Small tables with named rows and columns. After each table, cells are looked up by row and column.

kekitil
        figudil  rop  nubor
gule         58   44     75
zako         50   57     56
mamatu       43   59     31
buk          45   47      4
rol          59   63     37
fiv          75   38     53
koma         55   62     41
vutife       31   57     66

What is the figudil of mamatu in kekitil?
43
What is the nubor of mamatu in kekitil?
31
What is the nubor of gule in kekitil?
75
What is the rop of buk in kekitil?
47
What is the figudil of gule in kekitil?
58
What is the rop of fiv in kekitil?
38
What is the figudil of fiv in kekitil?
75
What is the nubor of buk in kekitil?
4
What is the rop of koma in kekitil?
62
What is the nubor of fiv in kekitil?
53
What is the nubor of vutife in kekitil?
66
What is the rop of rol in kekitil?
63
What is the nubor of rol in kekitil?
37
What is the rop of zako in kekitil?
57
What is the nubor of koma in kekitil?
41
What is the figudil of koma in kekitil?
55
What is the nubor of zako in kekitil?
56
What is the figudil of zako in kekitil?
50

navapaf
        disi  morezu  kataz
nuni      54     151    180
ser       40     178    166
sos       28     171    212
vavolo    37     160    208
buz       55     152    175
gefade    35     185    165
kekiri    34     164    211
zof       40     178    166
zuduz     31     190    165
bebu      29     182    187

morezu of ser: 178
disi of sos: 28
kataz of vavolo: 208
morezu of gefade: 185
kataz of nuni: 180
kataz of sos: 212
disi of ser: 40
disi of bebu: 29
disi of kekiri: 34
morezu of vavolo: 160
morezu of kekiri: 164
morezu of buz: 152
disi of buz: 55
kataz of buz: 175
disi of zof: 40
morezu of bebu: 182
morezu of nuni: 151

rezoda:
	pib	luri	tavan
pizaz	0.23	0.27	0.21
mefe	0.29	0.23	0.55
nezed	0.68	0.70	0.55
gideton	0.21	0.62	0.79
piteduv	0.47	0.31	0.63
relok	0.20	0.42	0.25
vil	0.19	0.66	0.75
sipe	0.41	0.65	0.62
febido	0.38	0.37	0.79
vur	0.37	0.73	0.67

tavan of mefe: 0.55
luri of nezed: 0.70
luri of febido: 0.37
luri of piteduv: 0.31
tavan of gideton: 0.79
pib of gideton: 0.21
pib of nezed: 0.68
luri of relok: 0.42
tavan of nezed: 0.55
luri of vil: 0.66
pib of pizaz: 0.23
pib of relok: 0.20
pib of vur: 0.37
pib of vil: 0.19
tavan of piteduv: 0.63
luri of pizaz: 0.27
Row with the largest pib: nezed

dapapi
fields: vigefa, rop, romal, tasok, dop, bul
lusozi: [20.8, 20.7, 55.4, 50.0, 69.8, 54.8]
nom: [56.7, 58.2, 34.4, 33.1, 33.1, 35.5]
zuza: [40.9, 41.9, 61.5, 63.6, 56.2, 62.9]
nal: [35.2, 37.1, 43.2, 32.4, 63.6, 39.9]
moku: [77.1, 78.6, 49.2, 57.6, 23.7, 51.6]
sud: [55.4, 54.3, 71.1, 79.3, 59.2, 78.4]
zegogof: [49.2, 52.1, 31.2, 30.2, 35.4, 28.8]

romal of nal: 43.2
bul of moku: 51.6
romal of moku: 49.2
dop of nom: 33.1
bul of lusozi: 54.8
tasok of nal: 32.4
vigefa of nom: 56.7
tasok of lusozi: 50.0
rop of sud: 54.3
rop of zuza: 41.9

Table dimolob
,saduvo,vad,zof,lona,fot,gavut,kiger,gosof
mis,54,49,43,77,23,51,82,32
kepa,86,76,32,72,55,23,45,40
butog,57,49,43,79,31,47,74,30
valite,50,57,70,37,72,65,42,74
dutadiz,48,56,72,37,75,65,40,83
gep,49,61,70,40,79,69,39,85
nidas,51,56,68,36,75,67,43,77
tor,90,77,33,74,56,25,48,42
repan,50,64,69,32,80,65,41,84
kunomek,47,57,65,41,69,63,47,73
zisuki,21,35,81,43,57,94,61,68
kug,80,79,33,73,54,26,48,43

gosof of repan = 84
kiger of butog = 74
gavut of tor = 25
gosof of kug = 43
gavut of mis = 51
gosof of valite = 74
gavut of repan = 65
kiger of mis = 82
fot of gep = 79
gavut of dutadiz = 65
saduvo of tor = 90
gosof of gep = 85
fot of nidas = 75

tepo =
         kezep   sepo  bodosif  nisigo   vapi
mal      53506  51774    61451   55607  61685
damobev  45982  47612    53530   43022  60374
nolo     46563  52232    61290   26171  86687
pelaril  51694  51735    53378   43037  54183
lamimif  37331  55361    54177   65174  58788
tisigi   62739  55956    67302   48967  24094
tikeki   56408  43865    55384   60697  47754
zub      50065  59076    70306   68898  60130
kavi     60166  34412    39433   58074  79664
nef      32401  66728    59443   75063  41770
rineb    62901  62850    52860   65502  52054
ludape   55970  57153    50928   50488  51150
lakenap  55804  55319    63579   60164  66319
susez    51556  57099    47293   51318  44204

What is the kezep of nolo in tepo? 46563
What is the sepo of pelaril in tepo? 51735
What is the nisigo of tikeki in tepo? 60697
What is the bodosif of rineb in tepo? 52860
What is the kezep of kavi in tepo? 60166
What is the sepo of susez in tepo? 57099
What is the nisigo of mal in tepo? 55607
What is the bodosif of pelaril in tepo? 53378
What is the vapi of damobev in tepo? 60374
What is the kezep of damobev in tepo? 45982
What is the vapi of lamimif in tepo? 58788

